In the data rows, 128 means zero.
Here are some points, each followed by its number:
np.array([195, 173, 69, 179, 127, 156, 165, 142, 116, 201, 189, 102, 150, 69,
          166, 124, 122, 139, 170, 92, 112, 158, 99, 175, 156, 120, 47]) 0
np.array([78, 98, 173, 97, 119, 123, 98, 114, 125, 94, 111, 134, 110, 152,
          111, 130, 121, 126, 108, 158, 138, 107, 154, 109, 125, 120, 166]) 1
np.array([164, 147, 101, 156, 126, 146, 152, 132, 127, 172, 159, 116, 136, 104,
          150, 132, 128, 132, 143, 99, 118, 134, 106, 154, 135, 128, 96]) 2
np.array([95, 117, 156, 97, 123, 114, 99, 114, 139, 78, 94, 141, 114, 168,
          105, 126, 126, 118, 113, 147, 129, 103, 147, 100, 108, 136, 170]) 3
np.array([152, 133, 111, 121, 135, 126, 134, 146, 140, 135, 136, 139, 142, 126,
          136, 113, 121, 125, 136, 106, 123, 127, 107, 132, 120, 126, 126]) 4
np.array([255, 209, 59, 134, 156, 71, 190, 190, 204, 150, 155, 151, 195, 121,
          182, 88, 77, 107, 205, 31, 80, 135, 42, 168, 87, 155, 97]) 5
np.array([95, 116, 156, 105, 119, 126, 111, 118, 132, 106, 112, 127, 125, 140,
          110, 135, 125, 128, 118, 147, 137, 127, 134, 117, 127, 127, 147]) 6
np.array([124, 128, 148, 94, 134, 104, 126, 127, 149, 96, 103, 136, 123, 154,
          120, 128, 117, 118, 126, 129, 132, 116, 125, 108, 104, 139, 156]) 7
np.array([251, 202, 45, 181, 137, 140, 203, 172, 140, 201, 194, 115, 180, 69,
          179, 115, 115, 134, 187, 57, 90, 166, 67, 179, 132, 136, 52]) 8
np.array([162, 161, 74, 197, 123, 168, 170, 138, 102, 209, 181, 106, 139, 55,
          165, 138, 134, 154, 152, 110, 119, 169, 110, 172, 164, 112, 57]) 9
np.array([126, 111, 154, 95, 135, 97, 111, 130, 159, 83, 96, 144, 121, 167,
          114, 119, 117, 109, 130, 139, 129, 111, 124, 105, 100, 136, 169]) 10
np.array([255, 255, 26, 76, 179, 0, 235, 255, 255, 92, 104, 217, 255, 182,
          217, 27, 4, 49, 255, 0, 28, 81, 0, 146, 0, 218, 151]) 11
np.array([108, 121, 116, 153, 125, 167, 131, 118, 87, 167, 156, 112, 117, 91,
          135, 144, 146, 149, 124, 143, 135, 153, 138, 148, 162, 106, 93]) 12
np.array([244, 194, 75, 150, 146, 105, 177, 176, 166, 173, 164, 128, 161, 100,
          173, 115, 104, 125, 191, 60, 100, 141, 62, 157, 112, 138, 82]) 13
np.array([35, 86, 174, 118, 118, 153, 91, 91, 95, 103, 111, 119, 97, 145,
          98, 151, 156, 130, 82, 179, 160, 115, 180, 105, 154, 107, 154]) 14
np.array([0, 68, 178, 132, 117, 184, 84, 69, 60, 130, 121, 102, 81, 111,
          94, 165, 173, 148, 68, 211, 165, 135, 205, 113, 178, 98, 136]) 15
np.array([57, 96, 131, 160, 112, 179, 113, 90, 63, 167, 156, 93, 103, 86,
          122, 152, 169, 154, 101, 168, 148, 154, 172, 139, 182, 99, 93]) 16
np.array([255, 194, 90, 79, 159, 14, 190, 211, 255, 82, 99, 188, 190, 183,
          165, 73, 48, 73, 218, 22, 74, 88, 30, 116, 22, 182, 159]) 17
np.array([45, 82, 183, 104, 123, 140, 87, 95, 109, 87, 100, 122, 93, 160,
          100, 141, 154, 132, 86, 180, 153, 112, 171, 98, 139, 125, 168]) 18
np.array([0, 39, 212, 102, 108, 175, 56, 57, 66, 84, 90, 114, 73, 161,
          64, 165, 179, 135, 42, 236, 172, 125, 210, 95, 161, 116, 183]) 19
np.array([154, 141, 112, 131, 142, 120, 140, 138, 144, 120, 117, 137, 134, 123,
          138, 121, 124, 124, 144, 114, 122, 120, 122, 132, 124, 137, 134]) 20
np.array([255, 191, 89, 100, 156, 43, 172, 197, 219, 93, 109, 171, 183, 159,
          162, 77, 67, 101, 195, 48, 80, 110, 58, 124, 49, 166, 147]) 21
New points follow, each followed by the numbers of its three nearest points above, looking only along the 2 directions in which the numbered points spread most, nearest first.
np.array([56, 89, 152, 130, 116, 165, 102, 96, 93, 121, 127, 117, 100, 128,
          100, 148, 153, 140, 88, 167, 149, 137, 162, 121, 155, 112, 133]) 14 18 1
np.array([189, 159, 88, 154, 138, 125, 158, 144, 136, 168, 160, 125, 145, 93,
          158, 122, 124, 136, 157, 92, 113, 144, 106, 160, 132, 126, 89]) 2 0 4
np.array([82, 105, 151, 131, 121, 141, 113, 113, 106, 132, 122, 122, 113, 131,
          114, 134, 136, 137, 103, 161, 142, 133, 149, 131, 144, 114, 126]) 6 1 14
np.array([251, 182, 90, 107, 148, 75, 171, 188, 210, 101, 118, 147, 171, 151,
          153, 95, 80, 97, 190, 55, 92, 113, 64, 133, 67, 159, 138]) 21 5 17
np.array([51, 104, 131, 160, 119, 193, 110, 90, 62, 176, 163, 94, 96, 92,
          127, 162, 156, 159, 98, 167, 146, 157, 163, 147, 179, 97, 87]) 16 12 15
np.array([113, 133, 99, 179, 122, 179, 144, 109, 81, 187, 169, 101, 122, 70,
          144, 146, 156, 159, 137, 127, 134, 162, 140, 158, 177, 103, 72]) 12 9 16
np.array([204, 151, 111, 99, 143, 67, 146, 162, 188, 87, 101, 156, 164, 165,
          139, 98, 93, 96, 160, 84, 107, 102, 86, 122, 71, 163, 160]) 21 20 4
np.array([69, 100, 163, 117, 128, 130, 94, 104, 126, 101, 113, 119, 107, 150,
          103, 135, 138, 131, 101, 165, 145, 110, 156, 110, 132, 119, 162]) 1 6 18
np.array([0, 72, 174, 126, 110, 192, 78, 76, 63, 124, 120, 105, 85, 111,
          89, 161, 167, 160, 65, 203, 169, 138, 197, 109, 170, 103, 127]) 15 14 19
np.array([107, 129, 110, 152, 126, 172, 137, 110, 93, 168, 157, 106, 123, 88,
          130, 150, 145, 145, 123, 146, 124, 153, 139, 144, 163, 109, 91]) 12 16 2
np.array([0, 66, 162, 142, 106, 204, 79, 70, 51, 145, 140, 87, 78, 105,
          87, 161, 179, 152, 62, 208, 170, 151, 200, 129, 185, 87, 120]) 15 16 14
np.array([200, 174, 68, 174, 140, 156, 179, 148, 125, 203, 186, 110, 155, 76,
          169, 134, 128, 140, 165, 83, 112, 160, 90, 173, 142, 122, 62]) 0 9 8
np.array([39, 99, 137, 172, 105, 206, 110, 81, 42, 181, 163, 86, 89, 73,
          114, 168, 174, 169, 87, 176, 156, 164, 185, 136, 204, 89, 95]) 16 15 12
np.array([91, 114, 146, 125, 125, 136, 105, 117, 108, 112, 115, 128, 116, 140,
          109, 128, 132, 130, 108, 152, 132, 127, 144, 121, 132, 125, 138]) 6 1 3
np.array([50, 94, 141, 148, 116, 175, 101, 95, 69, 140, 143, 104, 110, 103,
          111, 142, 154, 156, 86, 178, 154, 141, 171, 125, 172, 108, 118]) 16 14 15
np.array([224, 153, 127, 96, 147, 54, 147, 171, 198, 86, 107, 159, 162, 165,
          136, 91, 95, 93, 164, 82, 102, 95, 81, 118, 69, 155, 159]) 21 20 4
np.array([161, 151, 94, 147, 133, 137, 149, 143, 127, 165, 151, 123, 142, 98,
          142, 134, 131, 133, 137, 99, 119, 143, 109, 152, 137, 125, 90]) 2 4 20
np.array([26, 75, 167, 122, 110, 159, 86, 90, 88, 116, 109, 115, 102, 134,
          94, 151, 161, 137, 71, 181, 158, 124, 189, 109, 164, 115, 150]) 14 18 15
np.array([176, 158, 88, 157, 127, 140, 157, 133, 109, 169, 158, 118, 136, 94,
          143, 136, 120, 135, 152, 112, 113, 152, 105, 154, 145, 125, 79]) 2 0 9
np.array([52, 100, 134, 150, 111, 164, 106, 101, 75, 142, 143, 110, 99, 105,
          117, 155, 155, 146, 100, 170, 149, 143, 169, 129, 172, 109, 122]) 16 12 14
np.array([58, 113, 125, 162, 109, 196, 113, 89, 53, 173, 157, 89, 101, 78,
          120, 161, 157, 161, 91, 171, 153, 166, 167, 155, 194, 101, 79]) 16 12 15
np.array([82, 108, 131, 144, 126, 156, 122, 109, 83, 160, 146, 103, 115, 92,
          122, 150, 146, 144, 114, 155, 131, 146, 153, 137, 157, 116, 108]) 12 16 6
np.array([22, 93, 141, 158, 107, 206, 103, 72, 57, 177, 168, 84, 88, 93,
          118, 155, 175, 156, 91, 181, 153, 154, 183, 131, 194, 96, 90]) 16 15 12
np.array([247, 175, 107, 96, 141, 64, 167, 178, 198, 96, 106, 164, 167, 162,
          153, 90, 77, 97, 186, 68, 95, 104, 75, 123, 74, 163, 153]) 21 17 5
np.array([255, 227, 29, 152, 149, 75, 220, 207, 205, 170, 158, 147, 204, 98,
          189, 90, 77, 109, 228, 10, 80, 133, 26, 175, 71, 161, 81]) 5 13 8
np.array([255, 174, 95, 103, 150, 48, 163, 187, 211, 94, 113, 166, 162, 158,
          146, 89, 72, 95, 186, 62, 89, 105, 70, 127, 63, 163, 143]) 21 17 5
np.array([30, 75, 202, 94, 112, 119, 73, 96, 127, 59, 73, 131, 97, 183,
          82, 135, 138, 114, 75, 192, 156, 103, 171, 83, 119, 131, 199]) 18 1 14
np.array([116, 142, 101, 159, 125, 167, 131, 125, 95, 175, 165, 106, 124, 86,
          136, 136, 138, 141, 128, 123, 132, 147, 136, 149, 159, 113, 82]) 12 2 9
